One hidden turn or mirror swaps the rows below in pairs. Which row is each named row swapped with?
The rows were stretched afterwards, more along some directions than others.
Z_503: [  4  37  -7 -11  37  -3  -2  -7   4  -5   0  -2 -15  15 -19 -20 -21]
Z_388: [ -7  23  26 -36 -16 -15  -4 -25  18 -10 -10  32  41   8 -13  12   8]
Z_396: [ -7  14  39 -25 -32 -16 -16 -17   3 -14   8  28  40   7  -5   2  -7]
Z_178: [ 22 -25  32  29 -36  12 -14 -33 -15  18 -15   8  -4  11   7  24  -6]
Z_433: [  2  15  -2   2  35  -4 -11  -3 -11 -10   2  -8 -17   7 -20 -28 -26]
Z_471: [  3 -23  12  49  27  12 -10 -22 -34   2 -14  -9 -32  25  -9 -21 -23]
Z_794: [ 13   7  38  16 -45  -7 -23 -24   6   6  18  20  29  26   1  22  -7]
Z_412: [-14  16  23 -30 -22 -13  -2 -28  13  -6 -16  28  32   5 -14  15  11]
Z_409: [ 20 -36  25  43 -16   7 -11 -33 -33  16 -18   4 -24  17   7   7 -18]
Z_939: [-23 -26 -14  38 -10   3   2 -26 -22   0 -16 -17 -32  18 -18  -1  18]
Z_954: [ 20  36  -6 -12  44  -1  -5  -6  21  -8  -2  -7   0   1 -15 -10 -16]
Z_908: [  2   0 -14  -5  27  10  15 -10   5  10 -19   5  -4  22 -14  14  28]
Z_173: [ 27  -6  13  18   2  17  -7 -16 -11  -1  18 -37  -7 -12  13  -6 -17]
Z_659: [  4  19   4  16  40   0  -2  -6  -9 -11  -6  -4 -17  17  -8 -19 -28]
Z_572: [ -6  25  39 -19 -25 -13 -15 -23  16 -16  -3  24  46   0   0  12   2]
Z_866: [ 36  31  10 -19  19   4   0 -10  31   1   9  -5  15 -11   8  10  -8]
Z_897: [ 29 -12  12  18  -3  19  -3 -12 -13   0  21 -32  -9  -6  13   2 -19]
Z_790: [ 31   9  19  -2 -13  -7 -18 -32  19   3  -7  -2  22 -16   7  27  10]
Z_263: [ 14 -32  22  31 -27   7  -7 -31 -24  19 -19   9 -18  12   2  15 -12]
Z_820: [ 35  41   6 -16  14   1 -11 -14  38  -3   2  -9  16 -13   3  14   1]
Z_810: [ 22   0   9  13 -13   2   2 -17  -9   1  26 -19 -12   0   9  -3 -25]
Z_682: [ 18 -20   0  50   6  25  -6 -21   8  25 -20  11 -27  36   1  23  27]
Z_748: [ 20 -12  12  44 -22  20 -17 -16  11  18 -10   6  -4  36   5  31  24]
Z_652: [  1   6   4  20  28 -14  -8  -7 -24   4  -2  -3 -24  21 -10 -23 -30]
Z_957: [ 19  -8  -7  45  -3  19 -16 -22  12  21 -26  -7 -28  28  -4  23  28]
Z_723: [-19   4  -7 -10  -2  -7   4 -29  10   6 -32  16   2  14 -25  17  38]
Z_741: [  2  34  41 -19 -42  -7 -21 -25  12 -16   4  21  39  17   0  14  -9]
Z_513: [ 28 -19  -4  34  21  21  -3 -10  -5   5  10 -34 -18  -2  13  10  -2]
Z_70: [ 10   5  52  16 -30  -6 -17 -22   5   6  10  30  31  29   8  19   9]
Z_963: [-16   8   2 -23   5  -3  13 -22   4   0 -28  23  10  17 -18  12  25]
Z_663: [ -9 -33  -2  27 -33 -13  -9 -40 -23  15  -9  -2 -12  10 -12  27  18]
Z_252: [-26 -24 -14  29 -16 -16   4 -30 -20  16  -7   3 -20  22 -22  11  30]
Z_115: [ 21  37  -8 -11  43   5  -2  -5  29  -4   0  -7  -8   1 -10  -6 -11]
Z_305: [  3  16  48  -2 -44  -8 -29 -20   8  -8   4  15  44  13  10  14   1]
Z_818: [  6  -6  22  29  12   1 -13 -15 -35   6  -5 -12 -20  25 -14 -16 -24]
Z_97: [ 20 -25  31  22 -26   7   2 -27 -11  19 -13  18   0  14  15  22  -1]
Z_704: [ 20 -13   3  42  -6  29 -10 -19  17  20 -18  11 -21  33   4  25  27]
Z_763: [-20 -35 -13  40 -16  -9  -1 -35 -23  13 -14  -1 -30  19 -19  13  27]

Z_723 swaps with Z_866
Z_748 swaps with Z_409
Z_963 swaps with Z_820
Z_70 swaps with Z_818

